50 stands for zero in the data rows.
Some points, one per row:
tensor([48, 52, 51, 43, 54, 50, 34, 45, 43, 49, 33, 37, 54, 56, 69, 43, 52])
tensor([55, 47, 68, 54, 48, 61, 76, 54, 48, 47, 49, 31, 57, 59, 59, 31, 58])
tensor([74, 47, 60, 22, 43, 36, 55, 52, 50, 64, 58, 54, 76, 37, 37, 41, 31])
tensor([57, 66, 63, 70, 24, 38, 70, 74, 55, 47, 49, 45, 22, 56, 38, 26, 47])
tensor([63, 50, 24, 52, 50, 63, 35, 26, 57, 55, 38, 53, 71, 53, 77, 53, 22])
tensor([54, 55, 33, 62, 32, 53, 41, 23, 66, 43, 41, 45, 52, 56, 49, 39, 30])
tensor([48, 50, 56, 54, 64, 61, 22, 56, 39, 53, 34, 31, 44, 61, 56, 45, 45])
tensor([51, 52, 25, 44, 43, 62, 38, 25, 56, 42, 40, 34, 70, 54, 44, 50, 34])
tensor([50, 60, 77, 31, 44, 30, 55, 55, 36, 47, 37, 38, 54, 67, 70, 42, 76])
tensor([57, 67, 45, 77, 26, 58, 57, 55, 52, 40, 42, 34, 25, 66, 38, 30, 33])
tensor([66, 68, 65, 30, 48, 28, 62, 77, 54, 52, 42, 68, 40, 60, 23, 30, 38])
tensor([77, 44, 66, 59, 25, 37, 76, 77, 57, 63, 67, 56, 22, 52, 29, 22, 22])
tensor([64, 38, 47, 44, 68, 58, 34, 53, 57, 73, 53, 57, 62, 42, 41, 45, 22])
tensor([69, 56, 60, 22, 32, 43, 52, 32, 55, 45, 60, 41, 76, 48, 44, 40, 39])
tensor([49, 45, 28, 64, 54, 41, 50, 39, 58, 68, 48, 72, 37, 48, 71, 72, 45])
tensor([33, 35, 48, 39, 56, 62, 62, 53, 36, 31, 70, 43, 58, 22, 40, 65, 67])
tensor([51, 46, 52, 64, 55, 64, 34, 47, 47, 46, 40, 38, 41, 61, 52, 35, 54])
tensor([49, 49, 51, 61, 43, 57, 42, 22, 73, 41, 41, 56, 57, 62, 55, 44, 54])
tensor([73, 62, 53, 29, 35, 35, 61, 63, 60, 56, 51, 61, 56, 47, 22, 31, 22])
tensor([39, 70, 48, 43, 27, 49, 62, 22, 50, 22, 51, 32, 67, 50, 51, 57, 76])
tensor([64, 22, 63, 50, 46, 36, 60, 52, 77, 22, 72, 77, 63, 47, 48, 73, 56])
tensor([71, 46, 55, 74, 22, 50, 76, 75, 58, 41, 64, 41, 22, 53, 44, 24, 31])
tensor([54, 76, 77, 53, 43, 33, 62, 70, 61, 37, 33, 64, 33, 77, 22, 33, 68])
tensor([53, 45, 49, 54, 62, 64, 36, 59, 48, 58, 33, 35, 56, 61, 50, 38, 44])
tensor([51, 69, 37, 39, 57, 22, 59, 56, 22, 70, 54, 77, 22, 33, 76, 77, 47])
tensor([22, 30, 34, 52, 69, 69, 63, 65, 28, 31, 77, 44, 41, 22, 24, 66, 49])
tensor([59, 37, 64, 37, 66, 48, 38, 55, 61, 70, 50, 54, 62, 53, 56, 58, 50])
tensor([52, 38, 45, 58, 60, 66, 34, 54, 51, 58, 35, 54, 58, 54, 49, 42, 35])
tensor([54, 43, 71, 52, 46, 51, 42, 56, 49, 46, 45, 26, 54, 61, 62, 38, 57])
tensor([46, 37, 45, 62, 71, 72, 33, 58, 48, 52, 42, 44, 51, 53, 44, 57, 43])
tensor([55, 25, 52, 64, 77, 60, 37, 59, 65, 76, 61, 65, 52, 55, 50, 73, 58])
tensor([39, 62, 41, 56, 57, 52, 31, 36, 68, 51, 38, 52, 69, 70, 35, 54, 41])
tensor([68, 41, 50, 51, 58, 65, 36, 50, 48, 57, 44, 30, 62, 60, 53, 47, 46])
tensor([48, 59, 22, 60, 56, 34, 52, 48, 37, 65, 49, 77, 24, 36, 72, 74, 41])
tensor([41, 33, 38, 54, 66, 72, 41, 51, 43, 50, 65, 42, 57, 37, 45, 57, 45])
tensor([41, 53, 56, 50, 55, 59, 42, 64, 41, 57, 38, 31, 53, 59, 57, 34, 52])
tensor([32, 76, 66, 50, 53, 38, 48, 48, 67, 27, 28, 60, 41, 77, 31, 49, 76])
tensor([43, 48, 43, 63, 43, 22, 73, 59, 48, 66, 56, 77, 22, 32, 71, 69, 59])
tensor([62, 56, 60, 30, 39, 37, 45, 28, 49, 52, 32, 48, 71, 62, 57, 46, 47])
tensor([72, 62, 57, 57, 30, 45, 63, 74, 53, 48, 56, 55, 28, 54, 24, 22, 25])
tensor([56, 58, 38, 71, 28, 57, 49, 35, 54, 44, 48, 44, 39, 55, 62, 41, 39])
tensor([58, 73, 60, 33, 49, 29, 56, 77, 61, 48, 39, 71, 39, 67, 22, 34, 49])
tensor([50, 60, 33, 38, 55, 29, 42, 33, 42, 48, 35, 58, 56, 45, 66, 53, 46])
Then 10 other points, each followed by its number:
tensor([57, 55, 38, 55, 42, 59, 42, 28, 56, 54, 34, 45, 58, 57, 62, 55, 43]) 0
tensor([54, 46, 46, 77, 22, 55, 64, 42, 65, 46, 55, 50, 37, 44, 55, 43, 51]) 1
tensor([38, 33, 47, 45, 59, 61, 54, 56, 36, 39, 74, 40, 56, 32, 41, 58, 57]) 2
tensor([59, 73, 67, 30, 48, 27, 53, 64, 58, 56, 34, 67, 54, 65, 23, 41, 41]) 3
tensor([66, 38, 68, 46, 54, 60, 40, 63, 44, 52, 49, 35, 51, 56, 55, 29, 47]) 4
tensor([43, 39, 59, 44, 61, 70, 45, 51, 39, 49, 62, 41, 56, 42, 49, 63, 59]) 5
tensor([55, 40, 41, 63, 77, 72, 25, 62, 54, 70, 44, 45, 49, 60, 50, 49, 34]) 6
tensor([64, 28, 48, 43, 50, 69, 38, 48, 22, 50, 54, 32, 64, 52, 60, 34, 38]) 7
tensor([65, 53, 65, 32, 31, 45, 53, 37, 43, 45, 36, 39, 74, 60, 57, 32, 57]) 8
tensor([77, 22, 66, 62, 31, 31, 70, 52, 77, 77, 77, 77, 54, 38, 51, 63, 45]) 9
Which three of these numbered points are nearest to each point below, looking only along the 3 directions in which the first points spread most? Their numbers follow each, nearest first.
tensor([48, 42, 42, 77, 24, 58, 67, 35, 76, 51, 58, 49, 36, 49, 53, 50, 53]) > 1 2 4
tensor([36, 40, 47, 70, 42, 23, 76, 61, 57, 58, 69, 77, 22, 31, 67, 77, 59]) > 9 2 1
tensor([59, 52, 46, 69, 26, 32, 70, 59, 51, 64, 65, 56, 22, 36, 62, 52, 42]) > 9 1 2
tensor([47, 34, 50, 62, 77, 66, 24, 62, 59, 71, 50, 49, 47, 55, 48, 47, 32]) > 6 7 2
tensor([46, 28, 52, 61, 70, 63, 37, 50, 72, 63, 61, 63, 58, 60, 55, 64, 64]) > 5 2 0
tensor([51, 70, 56, 49, 43, 37, 61, 60, 64, 38, 36, 62, 41, 69, 22, 36, 45]) > 3 1 8
tensor([77, 26, 70, 23, 27, 49, 55, 39, 52, 61, 65, 32, 76, 35, 60, 24, 33]) > 4 7 1
tensor([51, 53, 34, 50, 55, 49, 36, 35, 44, 57, 42, 48, 47, 48, 64, 64, 40]) > 5 0 2
tensor([77, 55, 36, 22, 51, 40, 49, 57, 52, 71, 56, 64, 70, 44, 26, 44, 22]) > 1 4 2
tensor([45, 31, 43, 56, 71, 68, 32, 54, 45, 56, 61, 41, 57, 42, 46, 54, 39]) > 6 2 5
tensor([22, 36, 40, 47, 64, 68, 67, 67, 30, 30, 77, 37, 42, 22, 28, 57, 61]) > 2 5 9
tensor([34, 36, 43, 42, 57, 72, 57, 55, 36, 30, 77, 39, 50, 24, 37, 62, 53]) > 2 5 6
tensor([51, 55, 54, 45, 52, 53, 41, 45, 37, 56, 33, 41, 63, 59, 63, 47, 53]) > 0 8 5
tensor([45, 61, 28, 58, 55, 26, 61, 54, 39, 64, 51, 77, 23, 36, 67, 70, 47]) > 9 2 1
tensor([39, 32, 48, 48, 55, 62, 56, 55, 45, 41, 77, 43, 60, 31, 39, 59, 61]) > 2 5 6
tensor([25, 75, 63, 61, 51, 33, 45, 69, 58, 31, 27, 64, 27, 77, 22, 40, 68]) > 3 8 1
tensor([51, 29, 53, 65, 76, 71, 23, 60, 59, 66, 45, 50, 48, 53, 52, 57, 42]) > 6 7 5
tensor([64, 73, 76, 22, 51, 25, 55, 70, 62, 47, 50, 69, 53, 60, 22, 40, 42]) > 3 1 8
tensor([41, 58, 32, 57, 55, 49, 37, 33, 57, 64, 41, 61, 45, 49, 65, 65, 43]) > 5 2 0
tensor([42, 44, 46, 63, 63, 74, 33, 56, 44, 48, 37, 32, 47, 61, 53, 44, 47]) > 7 6 4
tensor([22, 40, 38, 39, 71, 68, 58, 69, 22, 22, 77, 39, 45, 22, 26, 60, 56]) > 2 5 6
tensor([42, 76, 36, 33, 60, 22, 58, 64, 25, 73, 54, 77, 22, 35, 77, 77, 48]) > 9 2 1
tensor([22, 31, 46, 56, 76, 73, 37, 56, 45, 61, 53, 44, 61, 41, 48, 47, 37]) > 6 5 7
tensor([38, 27, 51, 46, 58, 61, 61, 46, 45, 40, 70, 46, 49, 77, 45, 63, 63]) > 5 2 0
tensor([65, 62, 39, 34, 42, 41, 49, 58, 56, 57, 38, 66, 46, 53, 22, 42, 22]) > 1 3 4
tensor([44, 47, 40, 63, 73, 69, 27, 56, 46, 54, 42, 31, 50, 60, 46, 34, 38]) > 7 6 4
tensor([53, 67, 49, 64, 27, 51, 52, 36, 55, 30, 31, 36, 47, 60, 57, 37, 56]) > 8 3 0
tensor([51, 37, 69, 55, 47, 61, 48, 61, 47, 48, 41, 29, 59, 60, 64, 32, 57]) > 4 0 7
tensor([44, 36, 50, 63, 75, 72, 28, 64, 48, 65, 44, 42, 47, 57, 52, 46, 48]) > 6 7 5
tensor([26, 37, 51, 40, 62, 66, 60, 64, 28, 29, 77, 39, 49, 22, 35, 51, 60]) > 2 5 1
tensor([47, 45, 58, 58, 73, 57, 35, 67, 43, 66, 47, 38, 50, 65, 57, 49, 48]) > 5 2 7
tensor([47, 35, 43, 67, 77, 76, 22, 61, 50, 61, 48, 39, 46, 60, 48, 44, 35]) > 6 7 5
tensor([48, 65, 22, 45, 53, 22, 58, 57, 28, 65, 49, 74, 22, 34, 68, 77, 47]) > 9 2 1
tensor([44, 65, 39, 32, 53, 22, 59, 66, 22, 72, 47, 77, 22, 35, 77, 77, 49]) > 9 2 1
tensor([53, 53, 44, 51, 51, 56, 39, 39, 50, 49, 36, 34, 61, 51, 60, 45, 49]) > 0 5 7
tensor([22, 33, 29, 46, 62, 62, 59, 61, 23, 26, 77, 34, 41, 22, 30, 60, 56]) > 2 5 6
tensor([37, 77, 70, 59, 54, 46, 57, 77, 58, 37, 28, 65, 22, 77, 22, 32, 64]) > 3 1 8
tensor([62, 28, 64, 51, 61, 49, 43, 44, 77, 67, 64, 73, 72, 58, 55, 61, 60]) > 5 2 0
tensor([42, 57, 39, 56, 52, 24, 61, 55, 40, 64, 56, 77, 22, 28, 66, 77, 58]) > 9 2 1
tensor([37, 64, 74, 44, 54, 45, 42, 46, 63, 35, 34, 50, 59, 77, 43, 47, 76]) > 8 3 0
tensor([41, 32, 39, 60, 68, 68, 39, 45, 48, 65, 57, 42, 54, 46, 48, 55, 38]) > 6 5 2
tensor([54, 59, 36, 58, 37, 48, 54, 48, 46, 53, 53, 44, 26, 45, 65, 39, 41]) > 1 2 9
tensor([50, 42, 48, 65, 71, 76, 29, 63, 46, 67, 42, 34, 51, 54, 50, 44, 38]) > 6 7 5
tensor([42, 28, 50, 48, 54, 71, 61, 55, 53, 40, 77, 46, 56, 22, 43, 64, 59]) > 2 5 6
tensor([77, 36, 46, 22, 41, 52, 54, 45, 47, 65, 55, 41, 70, 40, 41, 36, 22]) > 4 7 1
tensor([39, 37, 49, 38, 58, 58, 52, 56, 41, 38, 66, 42, 59, 38, 49, 67, 65]) > 5 2 0
tensor([47, 59, 26, 49, 57, 48, 40, 33, 49, 65, 39, 63, 41, 47, 68, 61, 40]) > 5 2 0
tensor([73, 39, 66, 22, 46, 49, 45, 61, 42, 63, 57, 43, 74, 45, 47, 77, 41]) > 5 2 1
tensor([69, 37, 45, 35, 58, 57, 36, 55, 44, 63, 54, 49, 69, 46, 50, 41, 23]) > 6 7 5
tensor([50, 55, 45, 66, 28, 32, 69, 63, 40, 47, 52, 54, 22, 39, 62, 51, 45]) > 9 1 3
tensor([28, 49, 38, 67, 41, 55, 60, 22, 69, 23, 65, 58, 50, 37, 39, 77, 68]) > 5 0 2
tensor([55, 59, 36, 66, 35, 35, 54, 44, 47, 55, 32, 41, 33, 52, 68, 35, 35]) > 1 4 3
tensor([22, 36, 39, 44, 67, 68, 57, 62, 30, 32, 77, 37, 49, 22, 29, 64, 56]) > 2 5 6
tensor([77, 58, 75, 22, 27, 38, 51, 40, 52, 44, 44, 44, 76, 56, 57, 38, 58]) > 8 3 0
tensor([77, 44, 50, 22, 45, 48, 50, 52, 49, 57, 63, 48, 76, 37, 34, 28, 22]) > 4 1 7
tensor([52, 37, 39, 62, 54, 76, 38, 46, 55, 55, 44, 30, 62, 53, 54, 47, 40]) > 7 6 5
tensor([50, 36, 66, 65, 77, 63, 27, 65, 56, 68, 47, 45, 46, 58, 49, 50, 49]) > 6 7 5
tensor([62, 46, 39, 77, 22, 51, 76, 46, 63, 31, 54, 48, 22, 43, 52, 28, 49]) > 1 3 9
tensor([45, 22, 63, 58, 74, 60, 37, 61, 72, 75, 62, 70, 53, 55, 54, 67, 53]) > 2 5 6
tensor([56, 71, 61, 33, 42, 29, 55, 60, 62, 46, 45, 69, 51, 63, 22, 37, 43]) > 3 1 8
tensor([50, 50, 77, 47, 61, 49, 39, 65, 42, 46, 34, 40, 55, 69, 60, 30, 72]) > 8 0 4
tensor([43, 49, 47, 60, 66, 68, 28, 61, 38, 54, 30, 32, 47, 64, 50, 43, 49]) > 7 0 4
tensor([37, 77, 65, 58, 42, 36, 55, 64, 69, 34, 33, 58, 37, 77, 22, 31, 70]) > 3 8 1
tensor([71, 71, 68, 22, 47, 31, 58, 66, 59, 62, 46, 74, 56, 55, 23, 38, 44]) > 3 1 8
tensor([74, 61, 77, 35, 32, 22, 72, 77, 48, 54, 53, 65, 36, 65, 38, 32, 48]) > 3 1 9
